In the rows, 128 means zero.
One hidden turn or mirror swaps the rows below in pairs. Which row is each named row swapped with?
nof: | 153 |  99 | 133 | 166 | 126 | 141 | 155 | 107 | 136 | 171 | 140 | 146 | 139 | 149 | 140 | 127 | 118 |
sus: | 116 | 117 | 140 |  95 | 119 | 157 | 117 | 107 | 122 | 101 | 118 | 116 | 177 | 120 | 105 | 104 | 101 |
Pobas: | 125 |  98 | 156 | 109 | 109 | 113 | 125 | 132 |  93 |  98 | 137 |  90 | 132 | 151 | 121 | 122 | 148 |
potab: |  93 | 134 | 157 | 136 | 133 | 127 | 116 | 134 | 167 | 122 | 141 | 113 | 111 | 118 |  92 | 137 | 147 |
nepi: | 106 | 129 | 132 | 171 | 170 | 148 | 137 | 114 | 156 | 140 | 102 | 132 | 130 | 132 | 108 | 130 | 100 |
lim: | 114 | 150 | 176 | 127 | 133 | 145 | 148 | 131 | 118 | 116 | 105 | 155 | 147 |  99 | 130 | 131 | 153 |
Lepa: | 150 | 137 |  88 | 146 | 119 | 160 | 107 | 153 | 144 | 120 | 160 |  99 | 132 | 149 | 147 | 143 | 121 |
mav: | 158 | 140 | 146 | 100 | 120 | 157 | 131 | 111 | 111 | 126 | 148 | 157 | 168 |  99 | 138 | 147 | 129 |
Ludi: | 140 | 131 | 127 | 151 | 141 | 133 | 111 | 116 | 101 | 112 | 165 |  93 | 142 | 101 | 129 | 147 |  94 |
kam: | 125 | 130 | 172 | 125 | 158 | 161 | 107 | 112 | 141 | 149 | 136 | 165 | 136 | 118 | 133 | 104 | 143 |
Vofin: | 162 | 148 | 135 |  99 | 126 | 162 | 138 | 112 | 117 | 136 | 141 | 144 | 174 | 108 | 144 | 147 | 132 |
defu: |  89 | 128 | 148 |  93 | 108 | 151 | 137 | 170 | 133 | 114 | 134 | 114 | 139 | 116 | 123 | 142 | 112 |
ponuz: | 123 | 131 | 166 | 155 | 124 | 151 | 109 | 144 | 116 | 119 | 121 |  85 | 142 | 102 | 143 |  88 | 140 |
nilib: | 163 | 154 | 126 | 110 | 152 | 120 | 145 | 127 | 113 | 173 | 128 | 120 | 158 | 137 | 147 | 149 | 129 |
bebo: | 123 | 127 | 124 | 124 | 158 | 159 | 134 | 155 | 148 | 163 |  93 | 146 | 123 | 135 | 130 |  95 | 146 |
fodu: | 150 | 111 | 123 | 128 | 123 | 185 | 110 | 142 | 149 | 145 | 155 | 111 | 158 | 158 | 110 | 141 | 144 |
Moro: | 158 | 112 | 133 | 164 | 157 | 128 | 130 | 143 | 126 | 157 | 126 |  96 | 118 | 170 | 145 | 129 | 134 |
vep: | 124 | 142 | 133 | 171 | 136 | 139 | 108 | 145 | 121 | 130 | 115 |  84 | 128 | 100 | 149 | 100 | 124 |
dem: | 123 | 127 | 110 | 143 | 141 | 129 | 164 | 111 | 109 | 137 | 127 | 178 | 109 | 120 | 126 | 143 | 114 |
bel: | 129 | 144 | 104 | 123 | 120 | 156 | 177 | 146 | 110 | 145 | 117 | 146 | 148 | 144 | 139 | 128 |  91 |
bap: | 149 | 153 | 126 | 117 | 140 | 153 | 120 | 125 | 143 | 124 | 131 |  79 | 165 | 113 | 128 | 146 |  96 |
fub: |  96 | 150 | 116 | 140 | 135 | 140 | 144 | 135 | 111 | 137 | 139 | 104 | 127 | 185 | 116 |  96 | 120 |
vudo: | 127 | 141 | 113 | 117 | 111 | 142 | 139 | 129 | 149 | 106 | 150 | 156 | 149 | 165 |  84 | 140 | 133 |
nilo: | 126 | 101 | 144 | 108 |  95 | 141 | 123 | 130 | 104 |  98 | 154 |  94 | 145 | 157 | 117 | 126 | 147 |
Kor: | 134 | 109 | 167 | 116 | 137 | 117 | 135 | 128 |  98 |  77 | 157 | 148 | 149 | 125 | 123 | 119 | 121 |
zalug: | 154 | 116 | 120 | 145 | 154 | 126 | 120 | 120 | 120 | 148 | 124 | 146 | 127 | 163 | 167 | 124 | 167 |
pir: | 156 | 105 | 129 | 180 | 163 | 140 | 126 | 147 | 132 | 134 | 122 | 115 | 105 | 157 | 137 | 122 | 142 |
dar: | 102 | 128 | 114 | 129 | 147 | 121 | 142 |  91 | 128 | 122 |  85 | 123 | 112 | 128 |  93 | 107 | 143 |
suf: | 129 | 126 | 114 | 142 | 149 | 127 | 121 |  72 |  96 | 148 | 132 | 133 | 132 | 143 | 104 | 100 | 154 |
bimu: | 154 | 116 |  90 | 104 | 124 | 148 | 114 | 149 | 145 | 139 | 128 | 109 | 134 | 131 | 113 |  85 | 103 |
Gem: | 159 | 108 | 119 | 167 | 115 | 149 | 123 | 145 | 154 | 109 | 110 | 152 | 131 |  94 | 113 | 123 | 131 |
Niz: |  97 | 160 | 110 |  93 | 118 | 125 | 125 | 120 | 114 | 122 | 131 | 111 | 149 | 149 | 115 | 106 | 167 |
lud: |  89 | 162 | 119 | 116 | 123 | 129 | 127 | 120 | 105 | 131 | 141 |  99 | 140 | 170 | 115 |  98 | 140 |
dol: | 112 |  83 | 114 | 149 | 139 | 142 | 124 | 152 | 119 |  91 | 125 | 137 | 100 | 127 |  97 | 119 | 144 |
zos: | 116 | 131 | 113 | 145 | 140 | 124 | 170 | 116 | 106 | 122 | 117 | 167 | 106 | 110 | 128 | 148 | 124 |
Fizig: | 128 | 151 | 106 | 171 | 141 | 132 | 121 | 157 | 136 | 135 | 112 |  94 | 127 | 100 | 155 | 128 | 124 |
sato: | 100 | 106 | 120 | 117 | 118 | 150 | 139 | 135 | 114 | 128 | 154 | 144 | 118 | 123 | 136 | 122 |  66 |
kugov: | 123 | 107 | 132 | 118 | 102 | 115 | 125 | 130 | 100 |  98 | 155 | 113 | 133 | 140 | 163 | 162 | 129 |
murum: | 114 | 123 | 136 | 115 | 122 |  90 | 153 | 123 |  85 | 126 | 106 | 128 | 120 |  96 | 130 | 142 | 140 |
pid: | 108 | 121 | 115 | 138 | 115 | 135 | 105 | 117 | 129 |  97 | 127 | 135 | 107 | 135 | 116 | 109 | 189 |

Niz swaps with Fizig
kam swaps with sato
bimu swaps with potab
vep swaps with lud
dar swaps with bap
pid swaps with Lepa
Ludi swaps with suf
Kor swaps with nof

One hidden turn or mirror swaps the rows below in pairs. Which row is each named row swapped with?
dezo: | 129 |  96 | 100 | 150 | 164 | 107 | 168 | 104 | 115 | 145 | 128 | 116 | 118 |  96 | 164 | 148 | 114 | 126 |
puz: | 107 | 130 |  97 |  86 | 165 | 134 |  94 | 154 | 111 | 142 | 136 | 125 | 146 | 141 | 135 | 112 | 118 | 116 |
Busaz: | 164 | 110 | 154 | 149 | 137 | 114 | 127 |  92 | 100 | 127 | 131 | 140 | 114 | 104 | 133 |  79 | 126 | 136 |
Teg: | 161 | 118 | 139 | 123 | 142 | 157 |  90 | 148 | 140 |  98 | 116 | 121 | 125 | 144 |  99 | 118 |  94 | 129 |
vunu: | 146 | 111 | 147 | 160 | 136 | 130 | 131 |  90 | 105 | 147 | 113 | 158 | 122 | 106 | 122 |  86 | 127 | 162 |
gid: | 168 | 120 | 138 | 135 | 116 | 154 | 116 | 145 | 130 | 110 | 118 | 131 | 125 | 165 | 118 | 162 | 101 | 136 |
bil: | 140 | 119 | 143 | 144 | 128 | 120 | 127 |  86 | 100 | 131 | 115 | 162 | 118 |  97 | 124 |  75 | 135 | 141 |
pumup: | 150 | 120 | 145 | 144 | 129 | 125 | 153 |  73 | 108 | 111 | 110 | 151 | 111 | 101 | 131 |  87 | 121 | 131 |
som: | 168 | 145 | 125 | 138 | 133 | 152 | 115 | 144 | 150 | 107 | 126 | 108 | 148 | 165 | 115 | 143 | 106 | 141 |
tob: | 109 |  98 | 110 | 158 | 142 |  98 | 153 | 114 | 123 | 145 | 120 | 104 | 124 | 102 | 162 | 153 | 127 | 140 |
Bak: | 111 | 137 |  84 |  88 | 152 | 139 | 115 | 164 | 117 | 141 | 150 | 132 | 137 | 132 | 145 | 137 | 119 | 115 |
reraf: | 101 | 134 | 111 |  95 | 169 | 144 | 133 | 153 | 135 | 126 | 142 | 139 | 158 | 140 | 147 | 143 | 132 | 122 |
zof: | 159 | 129 | 138 | 136 | 141 | 159 | 126 | 135 | 132 | 101 | 116 | 136 | 138 | 176 | 117 | 154 |  96 | 140 |
fakov: |  96 | 141 | 102 |  99 | 153 | 143 |  96 | 152 | 106 | 134 | 138 | 146 | 157 | 130 | 130 | 109 | 120 | 113 |
gola: | 118 | 107 | 103 | 153 | 152 | 114 | 156 |  98 | 116 | 160 | 122 | 118 | 126 |  99 | 168 | 157 | 128 | 127 |
tid: | 167 | 128 | 153 | 154 | 143 | 129 | 121 |  91 | 111 | 125 | 109 | 153 | 101 |  95 | 123 |  85 | 131 | 140 |
fevu: | 150 | 127 | 137 | 146 | 146 | 122 | 140 |  93 |  95 | 109 | 112 | 151 | 112 |  99 | 120 |  69 | 116 | 137 |
ven: | 150 | 130 | 148 | 170 | 129 | 137 | 128 |  83 | 111 | 118 | 105 | 164 | 122 | 102 | 138 |  90 | 124 | 151 |
dus: | 169 | 122 | 141 | 146 | 141 | 124 | 121 |  83 |  96 | 123 | 111 | 135 | 109 | 104 | 127 |  77 | 122 | 133 |
zegi: | 143 | 143 | 145 | 158 | 143 | 131 | 125 |  85 | 102 | 129 |  98 | 143 |  97 | 109 | 136 |  75 | 126 | 140 |
los: | 132 |  99 |  82 | 135 | 151 | 105 | 161 |  99 | 124 | 151 | 101 | 102 | 124 | 103 | 161 | 127 | 121 | 151 |
norep: | 112 | 100 | 110 | 143 | 131 | 121 | 169 |  94 | 109 | 147 | 105 | 117 | 130 | 113 | 175 | 148 | 128 | 141 |
ruvog: |  90 | 153 |  96 | 109 | 160 | 133 | 108 | 158 | 128 | 130 | 144 | 146 | 153 | 131 | 141 | 136 | 119 | 118 |
vede: | 117 | 144 |  95 |  80 | 170 | 136 | 108 | 155 | 100 | 138 | 139 | 140 | 133 | 137 | 139 | 118 | 126 | 122 |
Boba: | 135 | 118 | 139 | 156 | 128 | 130 | 137 |  81 | 102 | 136 | 111 | 167 | 114 | 113 | 124 |  81 | 123 | 154 |
Vanok: | 126 | 103 |  95 | 150 | 154 | 105 | 156 | 102 | 124 | 140 |  99 | 103 | 111 | 100 | 157 | 152 | 121 | 150 |
ver: | 146 | 115 | 141 | 144 | 141 | 130 | 117 |  89 |  84 | 132 |  98 | 134 |  99 | 102 | 128 |  77 | 114 | 148 |
sefi: | 172 | 138 | 133 | 145 | 142 | 151 | 118 | 145 | 154 |  97 | 113 | 123 | 132 | 157 | 123 | 143 |  97 | 138 |
siza: |  97 | 144 | 110 | 105 | 161 | 135 | 103 | 164 | 125 | 132 | 151 | 141 | 148 | 146 | 151 | 109 | 114 | 118 |
fesop: |  98 | 139 | 114 | 115 | 160 | 136 | 108 | 165 | 123 | 150 | 151 | 156 | 143 | 146 | 141 | 130 | 141 | 116 |
pefu: | 174 | 141 | 142 | 130 | 131 | 156 | 108 | 145 | 123 |  99 | 130 | 139 | 119 | 161 | 111 | 142 | 108 | 144 |
nosef: | 123 | 109 |  91 | 137 | 146 | 107 | 158 | 109 | 136 | 153 | 114 | 113 | 121 |  90 | 172 | 150 | 132 | 122 |
bisa: | 122 | 102 |  89 | 145 | 147 |  99 | 148 |  97 | 123 | 146 | 103 |  96 | 111 | 106 | 163 | 133 | 128 | 155 |
fipi: | 102 | 134 |  92 |  83 | 159 | 152 | 109 | 140 | 126 | 124 | 147 | 144 | 149 | 124 | 135 | 133 | 119 | 117 |
nopu: | 159 | 127 | 140 | 125 | 136 | 156 |  92 | 135 | 138 |  90 | 124 | 120 | 126 | 153 | 112 | 151 | 109 | 151 |
Burog: | 116 | 110 |  83 | 147 | 150 | 107 | 135 | 107 | 124 | 149 | 102 | 101 | 122 |  90 | 177 | 130 | 124 | 137 |
vub: | 161 | 147 | 130 | 137 | 132 | 142 |  97 | 144 | 141 |  82 | 110 | 125 | 132 | 154 | 109 | 133 |  98 | 139 |
befep: | 109 | 116 |  98 | 156 | 129 | 115 | 156 | 101 | 131 | 151 | 101 | 107 | 116 | 107 | 178 | 137 | 120 | 124 |
radol: | 103 | 146 | 104 | 105 | 165 | 136 | 105 | 160 | 131 | 146 | 146 | 146 | 153 | 127 | 144 | 109 | 123 | 114 |
bogu: | 109 | 102 | 111 | 151 | 159 | 119 | 167 | 104 | 110 | 157 | 109 | 123 | 126 |  97 | 171 | 137 | 133 | 130 |
guza: | 109 | 156 |  99 | 109 | 169 | 152 | 108 | 155 | 127 | 146 | 147 | 139 | 153 | 132 | 122 | 114 | 118 | 121 |
gar: | 107 | 102 | 117 | 148 | 154 |  99 | 140 | 101 | 120 | 154 | 114 | 106 | 103 |  88 | 161 | 140 | 127 | 136 |
kapag: | 180 | 133 | 111 | 131 | 142 | 144 | 119 | 149 | 142 |  94 | 109 | 120 | 116 | 163 | 114 | 131 |  98 | 126 |
Kot: | 160 | 143 | 136 | 136 | 133 | 150 | 121 | 147 | 142 |  98 | 127 | 135 | 131 | 175 | 116 | 135 |  92 | 134 |
ropu: | 163 | 107 | 146 | 156 | 137 | 123 | 130 |  91 | 101 | 126 |  96 | 127 | 108 | 102 | 134 |  75 | 122 | 138 |
mab: | 103 | 144 | 100 | 102 | 163 | 129 | 105 | 170 | 124 | 138 | 148 | 126 | 140 | 145 | 140 | 118 | 114 | 119 |
menop: | 158 | 136 | 129 | 139 | 141 | 154 | 116 | 152 | 142 |  92 | 120 | 123 | 126 | 169 | 123 | 139 |  83 | 138 |
kos: | 161 | 137 | 124 | 138 | 139 | 148 | 116 | 141 | 134 |  85 | 104 | 113 | 136 | 160 | 120 | 161 | 100 | 147 |

Kot swaps with mab
radol swaps with sefi
gar swaps with pumup
nopu swaps with fipi
Teg swaps with reraf
bil swaps with Vanok
tob swaps with fevu
ven swaps with Burog
tid swaps with nosef

One hidden turn or mirror swaps the rows below in pairs. Which row is each named row swapped with?
vebaz: |  95 | 128 | 109 | 154 |  92 | 178 | 103 | 168 | 173 | 113 |  88 | 177 | 167 | 165 | 108 | 131 | 107 | 101 | 118 |
Kerab: | 155 | 116 | 123 | 108 |  67 | 142 | 119 | 122 | 188 | 147 | 126 | 171 | 127 | 148 | 113 | 150 |  63 | 159 | 127 |
pafel: |  88 | 122 | 124 | 158 |  71 | 159 | 130 | 142 | 180 | 129 | 109 | 153 | 105 | 167 | 129 | 115 |  84 |  83 | 127 |
Baze: | 109 |  67 |  96 | 108 | 116 | 154 | 120 | 129 | 188 | 133 | 116 | 171 | 128 | 149 | 131 | 162 | 174 | 113 |  86 |
begop: | 107 |  89 |  97 | 118 |  83 | 145 |  99 | 150 | 214 | 110 | 157 | 216 | 152 | 133 | 122 | 145 |  93 | 132 |  85 |
moter: |  91 | 116 | 127 | 118 | 101 | 166 | 145 | 143 | 173 | 108 | 120 | 177 | 141 | 147 |  87 | 159 | 113 | 141 | 168 |
fod: |  31 |  81 |  83 | 113 |  97 | 146 | 126 | 127 | 197 | 130 | 119 | 173 | 126 | 153 | 128 | 167 | 115 | 136 | 102 |
Rop: |  86 |  98 |  95 | 158 |  80 | 145 |  94 | 126 | 182 | 142 | 124 | 174 | 134 | 156 | 110 | 193 |  58 | 138 |  85 |
nipi: | 136 | 109 | 104 | 114 | 123 | 176 | 125 | 139 | 165 | 152 |  84 | 183 | 167 | 179 | 130 | 135 | 127 | 126 |  85 |
givog: | 126 | 136 | 110 |  90 |  46 | 151 | 142 | 134 | 195 | 127 | 113 | 177 | 101 | 143 | 131 | 139 |  87 | 116 |  98 |
belun: | 173 | 106 |  83 | 132 |  99 | 157 | 114 | 139 | 212 | 133 | 123 | 187 | 132 | 155 | 152 | 165 | 108 | 107 | 120 |
buk: | 119 |  79 | 118 | 162 | 111 | 126 | 123 | 116 | 142 | 140 | 135 | 187 | 108 | 141 | 103 | 192 | 118 | 112 | 103 |
tesa: | 121 |  59 | 100 | 139 | 131 | 142 | 137 | 131 | 184 | 142 | 118 | 171 | 136 | 148 |  93 | 171 | 106 | 155 |  83 |
benep: | 123 | 124 | 126 | 137 |  86 | 161 | 146 | 123 | 206 | 165 |  80 | 178 | 136 | 168 |  85 | 125 |  92 | 124 |  87 |
bolor: | 144 |  99 | 111 | 103 | 131 | 145 | 105 | 115 | 208 | 132 | 115 | 169 | 117 | 151 | 128 | 178 |  87 | 135 | 145 |
lameg: | 110 | 131 |  77 | 114 |  94 | 141 | 139 | 116 | 180 | 148 | 138 | 196 | 129 | 148 | 127 | 192 |  81 | 136 |  79 |
bosez: | 150 |  92 | 131 |  95 | 111 | 148 | 112 | 131 | 191 | 141 | 105 | 183 | 131 | 151 | 140 | 165 | 132 | 126 | 160 |
Piri: |  84 | 129 | 120 | 152 |  95 | 151 | 138 | 108 | 156 | 134 | 162 | 189 | 106 | 152 | 135 | 152 | 109 | 100 | 144 |
gatu: |  71 | 117 | 114 |  77 |  84 | 162 |  83 | 126 | 205 | 143 | 123 | 178 | 136 | 149 | 106 | 157 | 106 | 125 | 150 |
Mekov: | 102 | 126 | 110 | 115 | 105 | 143 | 113 | 139 | 173 | 132 | 109 | 178 | 142 | 151 |  68 | 145 | 151 | 113 |  64 |
varem: |  98 | 108 | 135 | 170 | 112 | 152 | 110 | 157 | 193 | 145 |  82 | 164 | 114 | 151 |  97 | 187 |  88 | 113 | 122 |
nibem: | 145 | 110 |  98 | 110 |  79 | 149 | 149 | 128 | 181 | 118 | 102 | 158 |  90 | 136 | 111 | 180 | 101 |  98 | 102 |
Molo: |  74 |  85 | 123 | 116 |  90 | 142 | 127 | 135 | 183 | 150 | 159 | 191 | 141 | 152 | 182 | 147 | 117 | 128 | 101 |
vetol: |  37 |  98 | 135 | 120 |  88 | 149 | 116 | 154 | 208 | 127 | 138 | 174 | 143 | 151 | 119 | 148 | 126 | 132 | 117 |
Voti: | 135 |  96 | 157 | 121 |  61 | 162 |  90 | 141 | 179 | 115 | 105 | 184 | 146 | 157 |  96 | 145 | 118 | 110 |  74 |
sobe: | 124 |  77 | 114 | 158 |  96 | 142 |  84 | 124 | 164 | 160 | 148 | 187 | 159 | 162 | 124 | 138 | 135 | 140 |  82 |
gep: | 107 | 140 | 125 | 108 |  50 | 151 |  86 | 153 | 210 | 133 | 110 | 185 | 125 | 151 |  97 | 142 | 119 | 121 | 136 |
nozab: |  87 |  83 | 101 | 153 | 105 | 171 | 137 | 133 | 194 | 133 | 132 | 179 | 133 | 153 | 173 | 164 | 126 | 137 | 155 |
Suvas: |  96 |  92 | 126 | 112 |  69 | 134 | 132 | 105 | 183 | 113 | 120 | 171 |  86 | 128 | 101 | 164 |  90 | 137 |  75 |
bepum: | 119 | 113 | 160 | 132 |  85 | 146 | 124 | 163 | 167 | 147 |  85 | 164 | 124 | 161 | 114 | 146 |  68 | 102 |  91 |
fam: |  80 |  80 | 114 | 122 |  89 | 154 | 113 | 140 | 170 | 145 | 120 | 183 | 138 | 160 | 117 | 124 | 155 | 125 |  49 |
rud: | 137 | 127 | 115 | 116 | 103 | 138 | 118 | 149 | 184 | 132 | 163 | 196 |  99 | 121 | 111 | 171 |  94 | 132 | 133 |
fafa: | 126 |  89 | 126 | 117 |  77 | 171 |  95 | 126 | 190 | 114 | 102 | 182 | 130 | 160 | 154 | 119 | 156 | 105 |  91 |
Reliz: | 134 |  70 | 106 | 171 | 132 | 155 | 109 | 125 | 155 | 111 | 138 | 181 | 141 | 157 | 117 | 176 | 121 | 120 | 102 |
kovog: | 121 | 138 |  75 |  94 |  76 | 150 | 153 | 101 | 180 | 128 | 137 | 176 | 116 | 149 | 134 | 121 | 125 | 117 | 118 |
volok: |  96 | 115 | 100 | 142 |  72 | 161 | 142 | 118 | 215 | 147 | 154 | 218 | 159 | 156 | 136 | 149 | 132 | 133 |  90 |
povon: | 116 |  83 | 102 | 129 |  90 | 187 | 102 | 134 | 188 | 133 |  96 | 166 | 166 | 182 | 157 | 133 |  96 | 145 | 129 |
Pazi: |  69 |  84 | 100 | 157 |  70 | 149 | 130 | 112 | 153 | 144 | 136 | 169 | 111 | 158 | 104 | 108 | 131 | 138 | 110 |
Lep: |  86 | 125 | 164 | 114 | 126 | 159 | 107 | 141 | 177 | 143 | 102 | 177 | 139 | 162 |  89 | 148 | 132 | 120 | 141 |
pulit: | 135 |  80 | 125 | 139 | 145 | 154 | 110 | 146 | 158 | 154 | 133 | 179 | 122 | 152 | 111 | 117 | 143 | 131 | 115 |
Gapa: |  84 | 123 |  95 | 164 | 118 | 144 |  93 | 113 | 176 | 159 | 129 | 183 | 110 | 158 | 114 | 144 | 130 |  84 | 137 |
mal: |  46 | 111 |  75 | 127 |  99 | 142 | 125 | 112 | 196 | 146 | 132 | 173 | 123 | 145 | 130 | 144 |  81 | 142 | 130 |
Madul: |  88 |  93 | 102 | 160 |  76 | 174 | 116 | 122 | 127 | 123 | 128 | 170 | 126 | 162 |  98 | 128 | 106 |  90 | 119 |
Lupef: | 105 |  80 | 114 | 104 |  67 | 141 | 122 |  79 | 188 | 148 | 148 | 178 | 102 | 146 | 146 | 129 |  99 | 134 |  96 |
guken: | 132 |  78 | 101 | 134 | 105 | 150 | 117 | 133 | 187 | 139 | 101 | 175 | 123 | 155 | 110 |  87 |  72 | 121 |  89 |
mebok: | 106 | 123 |  98 | 140 |  76 | 175 | 124 | 157 | 178 | 109 |  72 | 168 | 127 | 173 | 126 | 141 |  94 |  80 | 117 |

begop swaps with guken
fod swaps with mebok
nipi swaps with lameg
mal swaps with vebaz
Reliz swaps with bolor
buk swaps with bosez
pafel swaps with vetol
nozab swaps with varem
Voti swaps with Lupef

